In the data rows, 128 means zero.
Each row below has a hidden score, from 0 to 40, with 20 about the middle. What is it? The score is a weighted sum of the row's numbers plus the product of two more (or one squared), each taken from its middle value.
81,149,71,162,197,81,144,167,82,91,103,165,145,174,176,162,78,127,118,156,192,127,121,129,148,118 >> 14
106,110,112,108,177,64,164,124,98,70,78,191,167,181,138,103,69,197,90,178,153,92,85,77,168,146 >> 21
195,186,192,104,101,99,66,98,137,181,191,119,99,187,171,171,84,108,176,144,144,92,162,148,99,61 >> 27
92,106,107,99,167,81,175,153,116,87,84,178,191,167,106,85,98,189,105,170,163,97,145,126,192,157 >> 12
89,107,118,98,157,73,177,170,123,145,64,167,192,177,102,144,90,186,83,175,147,62,74,144,188,151 >> 23
165,64,139,82,131,151,111,186,143,166,85,97,147,99,113,96,166,157,178,128,85,186,163,193,190,171 >> 32
96,135,71,194,173,89,102,138,143,117,72,119,137,171,186,170,95,127,141,115,179,143,149,115,160,128 >> 36
65,115,64,189,137,146,107,101,167,170,121,94,117,73,169,120,120,109,108,67,143,184,63,60,128,110 >> 27
123,118,80,89,128,139,128,145,61,159,84,82,146,106,124,64,185,162,194,134,94,90,181,179,111,193 >> 11
74,140,85,173,194,78,128,136,128,78,89,165,141,183,187,171,108,108,68,149,164,105,94,108,148,120 >> 22
97,133,79,175,175,149,147,81,170,116,93,172,123,69,155,145,123,109,85,84,181,132,100,63,120,128 >> 29
190,171,192,100,94,84,80,61,165,190,172,138,127,186,193,136,80,104,156,144,143,100,176,146,100,64 >> 27
106,147,80,179,135,189,129,104,177,168,129,154,104,95,136,127,128,91,158,67,166,147,108,64,167,100 >> 34
165,144,173,131,68,109,80,69,168,81,179,93,59,150,79,176,142,81,133,94,128,133,142,136,71,79 >> 26
154,132,164,139,60,168,130,84,192,69,165,110,75,72,73,121,186,70,121,77,93,158,163,83,83,92 >> 19
111,78,109,87,168,121,144,144,128,128,91,142,193,153,89,104,107,152,118,174,92,63,81,116,169,170 >> 31
90,129,105,156,180,60,179,169,81,91,63,168,174,176,172,178,66,197,97,154,145,125,122,96,178,124 >> 30
158,60,139,63,119,134,128,167,108,153,132,77,154,104,119,82,156,172,188,186,61,181,111,187,185,175 >> 15
68,126,65,160,191,62,123,126,127,79,102,172,160,191,196,163,76,133,95,155,192,132,133,133,142,140 >> 13
153,143,159,138,64,137,185,63,191,79,172,88,74,76,79,114,194,63,118,116,75,184,168,118,79,95 >> 19
192,130,197,111,94,95,71,74,161,185,187,155,82,160,157,194,82,128,157,148,122,109,185,119,74,68 >> 26
149,65,152,62,133,127,161,173,77,174,148,64,169,129,126,90,157,167,180,159,64,182,128,192,125,197 >> 14
180,183,170,146,79,157,61,110,153,109,175,73,64,119,135,179,127,103,160,108,89,138,153,147,103,74 >> 23
104,102,107,97,173,90,162,171,104,135,84,160,195,166,124,95,93,197,85,176,110,71,106,129,181,158 >> 24
159,84,145,75,113,161,122,176,107,115,91,112,152,129,123,69,166,164,151,137,71,126,127,183,77,179 >> 17
117,152,104,151,68,97,195,71,189,93,164,102,95,60,64,128,194,59,116,69,101,189,174,118,66,97 >> 14
63,181,88,183,181,87,106,141,130,69,106,161,125,89,165,178,63,147,128,154,197,120,101,90,162,135 >> 14
144,156,167,141,74,126,85,102,184,63,173,114,65,112,67,157,150,90,130,89,104,160,146,112,87,99 >> 20
181,103,147,98,115,140,87,178,76,190,104,174,128,104,134,93,181,136,191,100,150,174,191,193,60,165 >> 12
104,118,97,177,92,184,186,89,186,77,149,155,91,94,78,125,182,59,108,67,115,182,69,88,78,95 >> 24
63,111,66,173,172,84,112,103,132,119,94,149,136,81,193,166,140,86,125,75,182,177,61,106,153,126 >> 20
181,194,179,118,78,154,59,112,161,184,183,81,99,132,184,191,140,77,151,122,147,118,176,132,70,70 >> 20
142,68,163,69,112,152,155,134,104,94,118,153,178,124,92,65,128,191,166,190,69,60,117,159,170,187 >> 15
104,108,86,192,172,146,97,121,158,178,104,161,122,92,167,147,105,117,120,89,177,122,104,67,145,136 >> 38
68,154,77,166,184,61,133,165,86,89,82,173,126,97,168,148,68,136,102,142,169,122,116,91,167,126 >> 20
109,111,133,157,185,59,156,169,91,86,81,154,156,138,178,187,75,147,113,164,191,99,119,101,156,113 >> 23
187,187,187,126,103,107,76,90,68,171,176,144,132,181,197,154,86,104,154,129,130,148,177,94,105,74 >> 25
137,66,148,59,121,135,133,161,130,110,97,66,174,136,97,99,142,176,167,160,77,93,142,172,175,187 >> 15
140,69,110,66,118,158,175,132,71,140,140,85,166,131,100,81,139,178,181,172,68,121,108,175,133,192 >> 11
71,155,82,160,192,59,181,183,127,64,69,171,157,189,183,155,60,155,94,154,158,110,104,89,146,131 >> 32
65,142,75,188,183,131,116,120,105,84,82,166,141,182,191,153,91,122,69,145,196,111,124,74,141,116 >> 15
147,162,169,138,62,176,159,60,177,94,167,95,72,88,60,85,167,78,121,80,132,168,115,147,73,88 >> 18
99,116,96,155,177,74,181,159,83,79,82,185,159,132,148,115,61,177,79,180,157,127,136,74,140,133 >> 25
108,78,115,91,159,71,160,139,105,123,141,192,186,164,89,143,84,188,112,168,162,84,67,97,187,160 >> 14
178,193,171,140,92,140,75,84,75,156,181,60,79,151,171,196,97,133,144,111,145,150,175,132,89,78 >> 13
172,109,147,84,114,118,110,196,70,193,76,105,128,123,96,90,188,140,192,91,117,68,187,186,117,186 >> 7
107,172,139,149,61,129,193,106,195,71,162,90,88,71,61,109,180,65,93,76,141,184,143,122,80,108 >> 11
178,163,172,108,71,97,82,64,171,144,174,60,67,90,125,143,115,93,162,118,138,136,171,126,65,71 >> 18
179,89,152,95,141,172,127,189,71,187,60,128,135,124,102,76,193,142,181,74,121,83,187,184,194,170 >> 19
86,173,87,183,108,162,88,115,164,167,125,163,119,69,155,105,152,84,89,64,148,192,60,65,129,117 >> 36
189,186,191,95,89,102,82,69,68,194,189,66,112,190,179,158,112,77,175,157,113,75,183,122,85,64 >> 27
128,96,137,100,150,67,157,184,116,75,76,191,172,148,130,167,70,196,84,170,160,86,82,142,159,150 >> 22
160,89,157,80,132,178,129,190,112,125,92,120,149,115,99,89,159,171,180,125,100,165,161,195,124,188 >> 23
185,134,148,124,156,194,104,195,65,192,59,188,98,112,110,101,185,139,173,60,126,81,195,169,168,155 >> 31
168,170,181,121,88,95,89,64,179,115,176,148,68,192,148,185,124,109,138,106,148,164,181,81,97,73 >> 24
78,150,69,192,144,196,91,104,164,126,124,159,122,99,161,110,152,87,61,101,147,162,126,67,114,106 >> 25
188,195,183,122,88,111,68,89,101,174,194,59,64,190,142,195,100,123,169,135,162,123,167,141,97,75 >> 23
107,164,106,165,74,168,196,123,195,87,158,98,111,61,60,128,197,68,63,85,121,167,76,69,61,106 >> 23
70,178,76,192,117,155,101,104,150,115,64,112,119,81,165,133,111,116,59,117,187,188,62,143,126,104 >> 17
61,174,116,157,196,86,96,117,132,107,78,157,138,109,192,190,103,121,75,132,174,119,102,103,149,123 >> 17
190,101,189,123,82,124,59,117,147,97,193,83,62,175,132,176,88,121,169,123,102,133,162,125,91,80 >> 21
171,190,176,115,69,122,67,121,109,121,168,99,62,105,128,102,89,120,113,104,129,117,146,99,109,77 >> 12
164,123,145,100,123,173,90,184,78,195,143,181,129,91,114,107,167,141,194,89,143,76,187,184,71,168 >> 14
184,80,144,92,108,145,113,192,79,178,147,179,135,125,107,92,167,152,193,111,94,180,192,185,104,180 >> 27
188,165,190,148,98,130,78,66,159,192,182,63,83,85,175,186,129,94,140,132,111,113,161,139,87,82 >> 32
94,166,94,189,98,159,185,114,191,102,151,148,99,76,64,124,179,67,64,73,165,170,69,137,90,90 >> 17
127,176,135,154,67,162,194,119,196,76,165,116,82,80,68,140,197,65,106,65,172,183,135,104,63,87 >> 16
168,85,108,73,158,121,151,188,87,173,88,61,150,108,116,80,182,148,186,137,80,156,185,179,121,186 >> 27
97,101,132,96,146,101,158,159,106,133,128,156,189,172,94,98,93,169,84,192,79,74,66,145,154,161 >> 19
99,119,84,170,104,119,169,97,186,134,152,130,110,59,71,105,161,73,83,78,112,152,109,68,101,129 >> 28
108,91,114,86,143,104,161,170,130,141,102,162,180,161,99,113,90,187,99,165,111,77,91,159,182,163 >> 25
98,98,98,123,179,65,141,172,136,62,72,187,162,143,135,147,80,146,131,173,182,87,114,94,178,138 >> 28
108,153,120,172,103,118,182,112,193,113,137,145,103,65,86,118,162,66,73,79,159,190,60,119,84,115 >> 19
170,172,89,106,104,188,95,193,65,191,157,193,106,177,136,86,179,137,191,60,139,91,194,177,59,121 >> 24
135,128,124,176,85,195,190,87,187,107,143,101,110,64,61,92,189,75,123,94,196,195,76,60,91,107 >> 6
123,82,121,97,169,83,157,148,126,104,115,187,185,160,80,119,84,192,148,165,154,69,82,142,158,158 >> 25
117,64,128,61,151,119,162,131,98,157,147,131,192,159,91,64,125,153,122,189,71,86,108,162,175,174 >> 17
103,94,116,94,129,105,153,127,121,101,63,167,181,155,77,104,104,182,140,167,98,82,110,153,177,159 >> 18
124,72,148,89,126,155,176,128,111,164,151,138,180,165,78,112,104,174,121,193,69,64,75,156,187,176 >> 21
167,196,109,132,106,196,90,194,63,175,143,197,74,98,105,120,172,139,177,60,155,67,197,167,113,133 >> 17
115,86,116,101,153,122,151,146,101,151,100,166,181,145,97,126,91,190,164,176,103,88,81,157,180,156 >> 20
136,68,129,63,116,141,138,133,107,120,123,132,190,145,99,108,135,149,80,191,67,99,157,166,195,168 >> 18
61,168,66,168,195,77,168,144,67,73,68,162,153,156,192,139,75,133,91,133,140,131,89,148,153,111 >> 17
100,144,83,167,165,125,98,95,163,168,126,126,112,76,154,165,117,105,129,66,168,157,111,61,161,118 >> 31
166,164,181,136,76,148,98,72,59,68,182,118,87,117,176,172,138,88,150,113,127,94,140,108,94,75 >> 13
175,119,182,136,95,82,73,109,173,111,183,67,70,184,157,180,110,111,165,105,154,125,134,138,92,81 >> 28
141,77,123,64,126,163,173,175,132,103,130,80,182,120,120,74,156,156,181,177,74,117,101,172,149,193 >> 17
91,127,81,174,186,69,169,181,92,60,63,133,148,175,181,191,77,152,95,152,170,106,123,118,173,106 >> 21
85,146,97,175,193,89,115,179,146,62,127,168,136,108,189,182,82,134,123,127,168,123,125,76,141,109 >> 12
81,117,70,181,167,182,103,129,151,114,107,140,128,79,177,68,131,107,74,123,180,149,64,83,144,109 >> 13
183,140,188,118,93,93,77,66,127,163,184,76,97,171,182,195,102,126,148,119,115,141,156,105,121,74 >> 19
116,99,124,143,170,88,160,178,144,64,61,193,166,147,115,149,69,187,103,186,172,88,138,95,178,152 >> 34
75,121,65,186,157,105,146,113,66,105,142,163,126,70,178,131,118,108,78,97,131,102,72,75,168,105 >> 13
102,160,113,185,104,127,194,62,169,144,133,131,93,74,71,105,164,76,64,76,151,195,178,77,103,115 >> 25
147,64,148,83,120,182,143,157,110,140,110,72,163,124,133,63,172,163,161,161,63,135,139,188,125,195 >> 17
131,85,136,81,152,166,140,132,137,142,121,100,182,129,85,91,121,168,155,190,69,60,90,152,184,164 >> 29
134,80,138,74,138,104,132,151,141,129,123,128,185,137,99,84,109,190,137,190,75,75,96,161,152,185 >> 22
79,121,122,119,179,67,148,143,133,71,59,175,167,185,84,113,71,190,110,169,123,105,117,117,158,149 >> 22
197,115,178,110,100,166,66,87,137,176,197,59,117,196,175,127,79,102,139,151,141,118,189,127,108,70 >> 16
67,90,63,193,174,110,97,130,160,89,91,147,133,104,187,135,97,118,75,139,187,108,122,86,151,127 >> 15
87,178,83,194,163,108,102,94,160,91,144,182,116,82,162,129,112,114,117,106,184,139,79,102,149,137 >> 35
84,141,84,166,137,140,90,111,166,157,155,157,115,94,149,117,138,88,128,63,162,171,110,73,123,123 >> 29
125,69,112,71,134,151,135,149,113,132,137,61,176,132,85,90,141,185,157,175,72,75,94,170,160,186 >> 13
192,179,188,124,95,94,87,59,94,187,187,60,81,195,158,195,70,144,163,138,173,106,178,91,85,65 >> 22
122,79,106,60,151,112,139,133,123,110,146,154,188,142,105,101,121,154,130,192,65,61,108,157,163,183 >> 21
145,66,138,63,117,137,152,154,88,116,96,89,172,147,104,88,143,192,184,158,84,153,130,180,137,192 >> 9
143,98,167,90,141,181,123,163,63,177,136,117,142,122,123,89,170,143,183,126,89,166,188,186,153,174 >> 16
122,146,124,153,74,106,191,71,187,86,159,114,89,63,63,111,189,69,78,83,111,152,84,78,77,87 >> 9
121,129,120,161,73,152,191,99,193,67,154,176,83,65,63,125,191,60,62,99,132,196,185,79,85,92 >> 34
91,114,104,149,182,59,134,165,123,72,120,183,153,151,144,159,65,196,73,183,135,90,138,79,166,145 >> 11
96,147,88,169,140,139,104,122,174,109,65,111,109,84,147,114,129,96,61,87,169,188,60,74,131,123 >> 35
141,72,130,78,110,165,158,182,80,134,109,64,162,117,98,70,159,189,113,149,74,186,128,187,192,174 >> 14
113,92,149,136,157,105,138,153,122,94,60,187,163,152,88,158,75,195,71,177,157,98,104,143,192,150 >> 25
135,175,155,152,77,86,195,63,175,75,160,87,76,77,65,138,170,79,104,64,146,179,166,88,67,96 >> 13
78,156,65,179,151,152,96,107,152,122,111,117,113,90,159,144,136,94,74,93,191,189,59,64,123,130 >> 27
158,169,160,129,114,197,92,185,73,196,132,152,125,101,142,77,183,138,197,105,157,159,197,174,61,145 >> 16
174,142,126,108,140,194,89,194,117,182,131,190,118,78,86,87,182,146,175,59,161,66,184,182,60,162 >> 20
145,166,170,138,67,128,134,59,66,108,178,95,63,167,69,161,151,87,102,94,116,152,138,147,84,86 >> 16
62,155,69,167,161,171,146,86,171,181,120,145,114,71,154,134,190,68,60,109,85,190,63,61,138,122 >> 37
191,123,192,134,84,132,60,96,153,164,188,85,100,192,173,197,107,130,164,131,149,134,175,146,74,79 >> 20
72,161,95,175,184,76,111,138,93,82,66,141,146,162,190,169,114,107,110,138,175,116,98,138,171,121 >> 24
186,192,194,114,100,93,76,71,131,158,187,114,105,193,175,192,81,123,149,135,156,104,165,114,99,69 >> 23
144,148,166,148,60,185,197,120,196,96,168,86,64,82,75,91,178,74,89,91,124,153,162,85,88,83 >> 18
63,136,72,147,194,63,142,170,140,59,69,183,172,180,163,130,72,132,128,158,171,113,109,82,175,136 >> 26
60,155,72,159,183,72,113,119,102,126,77,109,138,74,183,160,92,119,69,122,158,146,89,134,170,117 >> 14
133,75,110,70,164,167,139,156,134,159,129,91,174,136,82,110,123,193,163,174,81,79,125,165,194,167 >> 16
175,86,119,88,108,122,117,190,68,185,104,113,139,87,101,64,183,147,183,109,113,108,186,185,59,172 >> 4
134,78,115,59,148,130,150,158,117,143,149,89,178,162,104,66,146,166,185,163,81,72,106,171,186,181 >> 23
68,148,81,196,188,138,135,118,64,120,105,143,136,187,184,174,100,113,72,145,185,120,99,76,136,143 >> 27
166,188,174,126,73,120,74,160,155,82,190,71,68,182,143,152,135,84,146,100,106,135,155,140,102,80 >> 11
116,81,140,85,127,115,143,146,144,150,92,152,177,121,81,102,116,165,65,181,101,92,97,162,195,164 >> 23
116,69,121,86,127,96,126,138,129,123,104,172,197,157,104,119,108,177,106,157,107,105,109,160,186,162 >> 20
94,129,132,150,194,64,174,143,98,123,128,183,158,152,151,164,59,192,119,164,180,103,144,110,124,139 >> 16
115,168,153,154,75,113,192,92,196,70,156,111,80,68,74,124,157,72,120,63,152,176,98,123,75,97 >> 12
89,95,94,96,136,75,166,125,84,135,83,149,196,180,85,146,93,193,101,173,99,84,82,161,122,163 >> 8
171,161,183,117,79,125,79,73,150,89,177,116,64,166,143,169,104,114,98,115,91,154,150,130,102,86 >> 18
162,76,131,79,113,126,114,192,89,177,145,104,148,102,113,73,191,149,180,108,98,103,177,182,161,177 >> 13
184,176,196,133,89,120,69,104,139,183,175,109,84,188,158,154,60,126,134,137,120,100,146,114,102,71 >> 29
146,74,138,76,135,158,152,137,87,137,111,78,175,126,103,69,147,167,156,185,66,158,100,177,179,173 >> 19
102,177,108,193,107,192,187,95,190,114,146,139,99,68,138,118,169,64,60,82,167,194,87,158,110,113 >> 19
182,189,178,148,84,151,62,106,169,172,184,72,70,150,152,183,134,84,142,116,95,128,153,104,73,70 >> 30
160,67,164,74,123,127,119,173,70,173,141,107,144,117,90,86,160,162,172,117,83,192,167,196,110,170 >> 15
101,110,86,196,109,180,190,66,174,154,112,144,107,67,122,74,149,83,65,87,146,179,67,89,114,114 >> 19
193,194,185,109,84,128,64,97,162,173,194,69,86,147,167,168,85,104,122,138,136,101,179,80,103,85 >> 25
167,157,175,135,75,124,72,110,146,60,166,142,61,105,122,141,132,86,147,78,101,177,163,151,82,86 >> 21
118,102,142,66,112,107,173,126,95,122,117,108,196,168,81,81,122,185,141,197,60,79,92,163,181,180 >> 12
162,137,190,102,63,121,65,103,169,133,178,73,69,160,162,148,123,86,152,105,123,127,167,98,94,68 >> 16
67,106,60,184,176,104,99,123,165,124,98,132,134,110,186,173,117,104,133,123,195,142,124,108,130,110 >> 19
128,65,146,78,135,117,129,129,108,161,105,126,196,138,114,79,120,165,145,184,73,73,83,161,191,169 >> 20
152,71,110,65,146,163,131,147,90,158,116,61,159,139,109,78,161,153,168,143,79,170,92,196,131,194 >> 24
138,162,150,144,63,173,195,74,194,84,167,124,84,65,59,128,192,62,103,87,104,164,131,111,88,102 >> 16
139,188,181,128,81,136,64,102,155,156,174,88,66,185,144,184,113,103,172,121,108,133,141,128,107,72 >> 16
115,181,161,156,72,164,194,82,194,76,163,76,81,79,61,150,184,70,74,98,118,191,160,134,65,94 >> 8
118,115,126,117,176,68,130,141,141,90,69,190,158,134,108,159,76,186,124,162,140,121,85,121,173,149 >> 30
78,138,69,179,133,167,177,84,177,141,99,172,122,64,130,95,114,110,114,61,173,187,59,71,129,138 >> 19
137,68,114,68,124,163,142,137,129,125,154,93,184,125,91,80,133,182,154,188,64,66,86,168,176,181 >> 15
189,192,194,133,107,95,74,88,156,190,185,113,130,197,179,197,147,96,138,142,149,119,181,135,86,60 >> 24
142,154,151,150,69,110,192,101,194,108,162,102,79,83,77,138,196,62,74,82,119,187,147,123,63,91 >> 19
88,144,90,178,105,118,106,90,156,148,138,138,114,60,140,83,145,92,69,68,142,196,115,157,115,124 >> 16
119,131,91,168,82,153,193,79,185,126,160,148,98,66,72,60,178,82,68,88,106,178,64,84,65,108 >> 17
169,193,186,137,91,116,65,114,91,188,185,63,74,192,152,190,108,101,143,128,110,94,150,136,100,72 >> 23
106,157,136,166,99,91,185,108,193,78,158,139,91,78,63,103,181,72,72,101,99,150,87,101,68,105 >> 22
152,63,119,72,132,172,145,148,85,166,112,75,165,135,119,59,168,168,188,162,77,167,114,190,143,192 >> 18
137,73,118,69,118,169,164,150,108,128,100,74,173,140,93,78,143,181,177,196,59,74,101,170,196,167 >> 14
187,178,192,111,95,92,71,77,148,143,186,168,107,187,181,179,86,113,155,136,116,123,187,100,82,62 >> 27
69,177,90,194,184,108,170,164,78,92,71,140,140,127,187,192,83,132,77,147,168,128,154,107,146,137 >> 24
175,99,166,88,128,145,132,187,67,192,133,88,144,123,127,79,179,151,161,83,117,136,190,178,68,190 >> 13
74,134,69,197,190,169,121,160,145,78,75,146,134,163,184,145,132,79,130,136,186,138,135,138,127,134 >> 19
131,190,160,101,59,112,180,125,197,98,159,104,63,115,77,152,176,69,125,79,97,157,165,98,92,93 >> 31
125,83,129,82,123,173,166,141,105,116,120,134,191,133,106,74,130,180,162,186,69,70,93,165,190,169 >> 13
149,64,111,77,147,177,113,152,106,160,108,89,161,116,140,67,161,164,164,142,76,177,172,189,144,177 >> 19
93,130,85,153,197,63,123,149,129,84,109,178,151,174,170,191,71,137,91,160,187,128,80,133,137,144 >> 30
64,170,74,192,116,150,97,96,168,151,108,111,113,146,160,100,125,115,132,69,153,193,61,158,127,110 >> 20
77,149,68,167,193,81,171,155,60,79,62,171,147,189,192,151,64,134,106,134,169,114,131,87,135,125 >> 30
183,195,119,117,165,197,89,185,62,182,142,196,83,109,137,115,180,140,192,66,185,59,196,168,159,75 >> 12
165,194,195,121,90,89,69,83,157,167,183,86,110,106,196,189,88,124,179,134,131,109,154,100,75,78 >> 14
76,120,62,195,170,162,105,129,158,127,70,139,134,114,192,129,109,114,113,84,181,142,76,96,143,105 >> 30
93,109,99,104,171,69,169,181,108,97,109,191,177,162,107,138,74,179,93,183,171,83,81,75,172,152 >> 27
102,100,122,120,174,68,154,131,120,125,61,158,180,161,128,142,67,184,90,182,148,79,102,138,169,147 >> 24
193,174,190,113,104,94,69,79,161,179,188,143,89,191,152,162,87,106,162,150,139,95,184,146,105,65 >> 33
112,151,125,158,63,186,182,85,183,77,159,151,84,93,65,127,195,62,59,118,137,181,65,128,81,100 >> 13
139,79,134,60,111,96,155,124,103,113,75,136,187,168,76,61,124,174,154,192,68,126,117,169,162,184 >> 18
69,180,103,161,189,61,153,156,117,92,71,150,149,143,166,182,68,140,88,155,178,95,126,109,177,142 >> 24
81,170,84,196,182,118,124,157,138,62,59,144,146,155,190,174,110,101,73,151,171,117,129,79,170,142 >> 35
85,139,95,162,185,69,174,175,75,61,65,166,156,131,179,175,77,131,103,167,185,98,136,110,152,129 >> 22
176,107,195,144,85,160,78,83,75,86,191,101,77,169,161,180,111,99,137,114,122,129,166,132,83,78 >> 18
178,192,187,134,90,148,77,69,154,155,186,180,101,196,166,165,73,121,144,129,109,112,170,135,95,83 >> 32
153,88,135,82,147,176,162,186,93,168,113,68,162,111,121,94,149,164,187,153,72,191,145,194,118,194 >> 24
119,88,101,92,148,86,157,120,114,137,124,148,194,170,111,115,92,186,101,170,96,84,121,154,169,165 >> 20
71,153,77,195,171,171,112,118,94,131,86,137,143,67,195,139,109,116,97,93,159,160,135,133,161,133 >> 19
120,128,144,159,64,167,184,70,180,138,167,84,92,98,59,100,176,74,67,100,108,188,177,102,69,94 >> 17
148,61,162,67,118,161,125,157,122,104,128,99,155,114,89,68,164,167,187,149,80,112,152,175,143,190 >> 15
101,167,105,163,72,191,187,75,191,121,150,102,80,70,70,134,171,72,114,80,160,168,130,131,62,85 >> 9
177,185,180,142,79,138,84,62,152,111,188,80,77,190,157,172,145,73,144,111,92,115,147,84,98,81 >> 36
113,70,92,80,162,88,122,140,113,152,115,170,193,162,111,106,98,192,135,185,82,67,113,108,191,164 >> 24
121,93,154,93,139,109,138,122,109,97,73,164,185,159,75,99,101,183,84,173,123,63,84,140,162,162 >> 16
118,87,108,107,160,75,145,150,126,80,61,184,181,150,127,87,83,172,76,184,150,91,92,123,143,160 >> 26
131,84,133,69,146,174,167,124,83,146,114,121,194,141,81,62,137,173,110,191,70,76,106,166,196,171 >> 16
160,168,187,127,81,133,61,118,162,67,172,156,79,127,173,180,85,124,159,120,114,124,172,89,73,82 >> 19
103,128,84,188,144,191,192,82,184,183,138,135,121,109,162,130,153,78,132,68,195,147,80,63,116,126 >> 25
66,124,85,153,167,61,147,166,112,74,85,182,160,180,145,133,64,175,124,158,152,98,137,105,138,112 >> 12
66,179,89,176,196,113,94,136,148,61,64,170,130,95,178,151,110,106,105,131,183,97,87,69,162,132 >> 27
